Each named turn below is shown by a few rows before and after it. Which turns, in which order, take the first row of each later pair to the second? The first pair is answered.
q794:
[ -2  -2  15  21 -23   5 -18   2  -5   2  10  10 -23  13 -21 -29 -25 -28
 -42  26   0  -3] => [-21 -35  25  14 -10 -18  -7  22  -3   9  32   0 -16  16  -4  -7   4 -43
 -19  19  -9  -2]
[ -5 -26   8   9  20  30  -8  26  -1   6   0   7   1   9  -4   6  12  -1
  -8  -5  16   2] => [ -6 -22   4   3  21  26  -2  25   1   3   4   6   6   5   2  17  19   5
   4  -9  14   0]
[ -4 -20  34   7  -1 -31  13  11   7 -11  21  18  14   9  -9  16  19  -9
  12   1  16  -2] => [  3   5  25   1  -1 -27  23  -3  11 -19  14  16  22   2  -7  26  18   8
  19  -6  19  -3]
[ 21  12  42  12  15 -39   6 -18 -13  -7  19   3  10   0 -21  22  21   3
 -14  10  -4 -24] => [ 24  18  37  11  14 -38   6 -24 -12  -9  16   2  10   0 -22  21  16   8
 -15   9  -1 -23]
q984:
[-30   6 -22 -13  12  27   8  10  31  -3  -2  12  -3  10   6  37  38  11
   6  -4  12   2] => [-27  25 -13  -5  -3  34  10   3  36 -16   3  17  -6  11  -4  24  31   7
  -1  12  26  -6]
[ 14 -17 -29  -8   2  33   4 -12   9   6 -20  11  15   4   7  10  -6  16
  -4 -30 -15  10] => [  9 -26 -13   3  -2  49   3   1  14   2  -9  20  14   7  -1  10   1   7
 -11 -25   2   5]
[  8  36  36  24 -30  35  21   1  20 -38  10   2  15   1 -23  12  -6 -10
 -17  19  48 -22] => [ 22  69 -21 -15 -23 -15  25 -41  13 -25 -25 -26  17  -4   8   6 -27  11
   3   0  -3  -4]
[ -9  -8 -12   1   0 -15   8   6 -12  19  18  -1   0  26 -10 -27   0 -23
  21 -21   7 -11] => [ -7  -4 -10   3  -4  -8   8   8  -9  14  19  -1   0  26 -14 -32  -2 -25
  15 -17  12 -10]
q243:
[ -4   2  20  17  -5   9   5   5  10 -23  13  13  21   4  -8  18  26   6
  19  -2  23  -1] => [ -3  12  23  20 -28  -9  -9  -8   2 -23  13  12   3   8 -15 -17   2 -16
  -2  24   8   0]
[ -8   1 -13 -16   6 -24  23  -5  -3   5   2 -23  19   5   2  11   9  -4
  20 -16 -17 -11] => [ -9   6  -6 -18  -3 -31  24  -7  -2  -1   7 -23  12   7   2   2   6 -12
  18  -5 -15 -13]
[-24 -17 -25 -10  -9   4   0  -7  -4  30 -11   4   5 -22  -9  10 -12   1
   7   3   3  62] => [-28 -14 -16 -10  -9   7  16  -2   6  18   4   3  17 -20  -7  30   9   1
  24  -2  19  51]
[  8  24   4   6   2  36   8  -2  13 -10   4   6   4   0 -20  12   4  18
  -1  -1  29 -11] => [  8  33  11  10  -7  23   6 -11  12 -14   7   7  -5   1 -22  -6  -3   5
 -10  12  26 -14]
q378:
[-26  -1 -10  12   7   5  -4 -17 -16   5   8  -1  23   8  10 -28   0  14
  22  -3 -35   1] => [-26 -14  -8  14  12  21  -4  -9 -14   9   9   5  25   8   6 -19   3  18
  18  -9 -24   2]
[-14 -25   1  -2  19  -4  -9   0  -4  12  -4  -8  -5   3  12  -5   0  -7
  15  -3  -8  11] => [ -8 -26   8   6  16  18 -14  10   0   9  -4   3  -3   4   0  -5   2  -3
   6  -3   9  11]
[ -7   7 -37  13   3   9 -12  26  -4  21 -10 -11  13 -15 -23  25 -23  34
  10  -2  -9  -4] => [ -4  16 -34  19  -7  16 -12  22  -3  14 -12  -5  11 -13 -30  19 -26  34
   2   2   2  -8]

Between the rows of a pair lie two turns.
[-15   3   3   0   3  -3  17   6  10  -9   8   3  20 -17  10  13  24   6
   8  -9   1  -7] => [ -4  23   4   5  -9   8  15  -2   9 -20   5   7  14 -17  -4  -1  13   9
  -3   1  13 -11] -> q984 q794
[-17  28  36  20 -33   9  13  -8  14 -17   3   6  16  -2 -24  10  13  -4
 -17  31  39 -16] => [-26  -1 -14 -16  14 -32  14  -8  -4  23 -25 -28  24  -4  22  40  21  16
  16 -17 -20  12] -> q984 q984
[-15 -33   1   0  12  -7 -11  20 -15   7   1  -8  -7   7  11  -7  -4 -15
  -2   1 -19  18] => [ -1   0  14  15 -11  21 -13   7  -8 -12  -1   7  -9   6 -11 -23 -17 -13
 -22  19  10   6] -> q378 q984
[ -6  39 -30  -7   8  -6  26   4  22 -17 -25 -22  22  -6  23  30  -6  40
  11 -34 -10 -10] => [  2  19 -11  16 -12  20 -17  14   3  -2 -38  -1 -14   3  -9 -33 -51  10
 -53  -1 -11  -2] -> q794 q794
[-13 -16  25 -25  14  -5  -5   5  -7  32   3 -47 -14   7   2  -4   9   5
  38 -12  -5 -31] => [-11 -11  35 -17  15  17   1   9   2  21   8 -38  -7   6  -6   5  15  12
  39 -15  21 -37] -> q794 q984
[  3 -14  29   8  11 -15   8  15   5 -10   2   3 -14  -7  -1  -9   4 -16
   5  12 -17  -1] => [  9   1  17  -2   6 -26  10   0   3 -11  -4  -1 -16  -9   4 -15  -7 -10
  10  11 -26   1] -> q984 q984
[-10 -37 -14   8 -11 -14   2   2 -32  12  23   4   3  -4  27   4  -4 -18
  12   3 -47   1] => [ -1 -15 -29  -1  -4  -6  17 -12 -22   4  15   2  20 -12  34  25   5   8
  31 -18 -36   1] -> q243 q794
[  1  27 -25 -16  14 -17  10   5   3  -1  -2  -3  13  -3  27  11   8   9
  30  -9 -12  -1] => [ 14  43 -26 -10   7   2  11  -4   7  -6  -9   6  15  -5  15   4   0  21
  20  -6   1  -2] -> q794 q243
[ -7 -41  -4 -10  35  -5  10  14   4   5   3 -17   7  11  22  41  11   3
  22 -32 -19  13] => [ 19  41  16   7 -27   8  14 -24  19 -42  10   1  -3  11 -16  -7 -24  -7
  -8  20  18 -17] -> q984 q984
[ 15   6  -8 -16  13   2   0  -8   2  -2  -7  13   3 -15   6   4  -9   9
  12 -12  -8 -14] => [ 12  -4  11  -4  12  20  -1   5   4  -4   3  22   5 -13  -5   5  -3   4
   5  -6  12 -21] -> q984 q984
[ -9  -5 -14 -12 -28   1  -2 -21 -21  -3 -30   5   5  17 -35 -40 -21   0
 -17   4   3   1] => [-16 -23 -33 -28   4  -3  13 -12 -19  11 -32  -8  22  12 -15  -1   3  20
  12 -30  -7  13] -> q378 q243
[ -8 -36 -21 -13  29  -3 -17  12 -21  29 -20 -12  -2  -9  15   7   1   9
   6 -24 -19  21] => [-11 -41  16  14  21  37 -12  31  -6  15   4  13   2  -9 -11  14  16   4
  -4  -9  25   4] -> q794 q984
[  3  14  -9  -8  -7 -15  11 -14  -4 -11  -1 -12   0  -6  12   7  -1   6
  27  -8 -17  -1] => [  3   8  -9  -1   2   6  12  -7   1 -10  -4  -5   9  -5  10  20   6  18
  28 -20  -6   1] -> q984 q794
[ 32  29  -2  19 -17  34 -26  -6  15 -22  -8  -1   2  17 -22   6  12  -2
 -23  -3  49 -18] => [ 29  45 -22   1 -29 -22 -28 -30   9 -20 -12 -23  -9  21  -4 -16  -5 -16
 -20   9   7 -14] -> q243 q378
[ 15  38 -27  -8  -2 -21   0 -31 -15  -4 -12 -17   1  -8   3 -17 -28  12
  -3   3 -12   1] => [  1  15 -20 -13  22 -22  21 -10  -6  -4   7 -24  21  -8  21  27  11  20
  30 -19  -1  -1] -> q378 q243
[ -7  74 -45 -14 -12  17  16 -35 -26   1 -47   2  -1  -6  -7 -10 -25  59
   4  -7 -11   5] => [-24  -8 -43 -12  16  11 -16   5 -51  44 -52  -4 -21   5  -2 -20 -30  30
 -17 -14 -47  27] -> q794 q984
[ -9 -18  -3  -7  15  35  23  33  10 -12  16  31  32   2   5  28  19  27
   1 -16  16   6] => [ -3  42 -12 -18 -31 -23  33 -13  14 -35  22  19  14   3  10 -13  -7   7
   1  17  -4  -8] -> q243 q984
[-26 -51  31  34  17  30  18  45   7  19  17   5  28   8  18  30  20  18
  15  -7  19  11] => [-22 -30  39  38 -29  -9  -9  22  -6  18  15   5  -9  19   2 -41 -30 -25
 -27  46  -6  10] -> q243 q243
[ 16  24 -23 -18 -10 -16   0 -30  -2   4 -23  -8  -5  -3   8 -22 -29   6
  -6   6 -26   3] => [  4 -37   1   2  24  38  -9  19  -4  21 -13   7   5   0  -1  14   0   7
 -14 -19   1   8] -> q984 q378
[ 31  52  -1   9 -19  54  15 -19  10 -30 -22  22  15 -14 -18   7 -14  40
 -11 -18  35 -21] => [ 34  30 -25   0  -7  44 -17 -22 -17   5 -52  18  -9 -10 -16 -21 -46  33
 -39 -23  -5   0] -> q984 q794
[  1   2  -1   7   1   2  13   4   1 -11   5   0  14   1   7  15   8   6
  13  -1  15  -7] => [  9  14 -11   2   0   5   9  -7  -2 -10  -8   0  14   0   7  10   0  12
  10  -4  10  -4] -> q794 q984
[-20 -10  27  19   1  31  15  16  -5   0  32  21  15   6   9  25  12  -1
  14   4  32 -17] => [-26  -4  33  20 -15  -6  14   9  -8  -9  40  15   3  12  11   6   5 -25
  14  25  19 -19] -> q243 q794
[-26 -21  22   5  -6 -29  16  21  15  -9  36  -8  12   7  17  16  35 -33
  30  17   4  -7] => [ -6  31  22  13 -34 -15  18  -6  22 -32  31   3   7   5  -4 -10  12 -24
  11  36  25 -20] -> q378 q984
[-13 -29  11  17   2  10   2  18 -23  26  16   8  -7   7   2 -17  -3  -6
 -24  -6  -3  -8] => [-10  -1  24  23 -18   9  14   9  -9   2  31  11  -3  10  -7 -14   1  -9
 -16   9  16 -23] -> q794 q984
[  3  27 -20   3 -16 -26   2 -50  -1  -9 -13   3   1 -26  21  -5  -6   1
  -3  10 -18  -8] => [  4  -4 -32  -1  17   0   2 -31  -7   7 -24   5   9 -30  29  21   4  23
   3 -20 -18   6] -> q243 q378
[ 13 -11  40  17  -9  24  -1   5  12 -17   6  13   5   7 -29 -20  -6  10
 -26  11  42 -19] => [ 16  13 -16 -24   3 -44  10 -33   0   0 -23 -25   8   1  12 -18 -20  28
   5 -15 -20   6] -> q984 q378
[  5  18  -4  -8  -6 -22  15   4 -17  14   2 -45  -9   6  28  19  11   1
  20  -5 -16   1] => [  5  17  30  17 -20   8  12  21  -5  -5  19 -21 -12  10   3  12  15 -14
   2  19  20 -15] -> q984 q984
[ 15  16 -29  -1  -3   9   9 -18  -7   5 -20  -4   3  -1  10   3 -20  31
   3  -3 -12  -5] => [  2 -21   9  21   4  41   3  18  -4   4   1  12   6   4  -5  14   1  16
  -7   2  17 -10] -> q984 q984
[ -8 -35  11  16  18  -4 -10  29 -14   8   9   2   4   0  -1  14  11 -17
  -4 -13  -1   9] => [ -6 -23  20  21  11   4  -6  30  -7  -6  17   7   9  -1  -7  20  18 -16
  -1  -8  16   0] -> q378 q794
[  5  -5 -17 -20  13   1  -4  -3  -9  16 -24 -11  -1  -9   0  -1 -17  22
 -11  -5 -14  12] => [ -8  10  11 -12  -4 -11  24  -1  14 -14  15  -5  14  -7   0  13  14   7
  15  15  15 -12] -> q243 q243
[-17 -38  -3 -16  10  11  16  16   0   8  18   0  -4  -3  -7  37  31 -11
  -5  -8  -1   0] => [-16 -27   4 -11 -18 -13   2   2  -8   7  17   1 -26   5 -16  -4   8 -35
 -24  23 -16  -2] -> q243 q243
[  1  -1   0  11   5 -16  12  15  12   6  21   4   5 -10  -5 -10  10  -6
  20  29   7 -27] => [  0  -8  -9   9   7 -27   7  13   3  15  14  -3  -3  -5  -3 -19   1 -13
  14  29 -10 -20] -> q243 q794
[  1  -8   4   8  -1  14  -8   0  -2   0  12   1  -5  -3  -9  -1  -3 -12
 -13   9   0  -3] => [ -3 -12   0   0   7   8   4   3   1  -5  17  -6   6  -3  -1  14  11  -7
   6   2   0  -5] -> q794 q794
[  4  10 -23 -11 -12 -31 -13 -29 -16   2 -13  -7 -14   6   9 -35 -29  -3
  -4  21 -21   5] => [ -3  -4 -24 -15  24  -1  15  -6   1  -6  -4  -5  21  -4  22  34  19  28
  37 -19   9   0] -> q243 q243
[-11 -56  45  31   3  40 -13  46   6  10  15  16  -8  17 -33  13  16 -12
 -19   5  21   8] => [ 27  16  -8   8 -14  44 -27 -11  -4  11 -42  13 -21   4 -39 -24 -44  27
 -45   1   0  17] -> q984 q243
[ 15 -36  -4   6 -32  26 -21   5  -8  32   4  23  -3 -13 -25 -18  15  11
 -19  10 -11 -13] => [  1 -45  -6  -5 -16   4   1  13  -2  29  21  11  11 -12  -1  14  45  14
  15  -5 -13 -15] -> q794 q794
[-41 -55  40   2  -7 -78   0  34  -1   7  58 -14   5  25  10   8  33 -64
  26  26 -29  -1] => [-10  17  62  28 -54 -20   3   5  17 -37  56  21  -4  19 -36 -28   3 -52
  -9  64  31 -29] -> q378 q984
[-33 -22 -18  -3 -12 -26  -6  10 -11  11  18 -13   5 -12  20  -6   4 -25
  13   5  -9 -18] => [-27 -25 -14   4 -13 -11 -20  12 -18  17   5  -8  -5 -12   9 -23 -12 -25
  -9  13  -7 -17] -> q984 q243
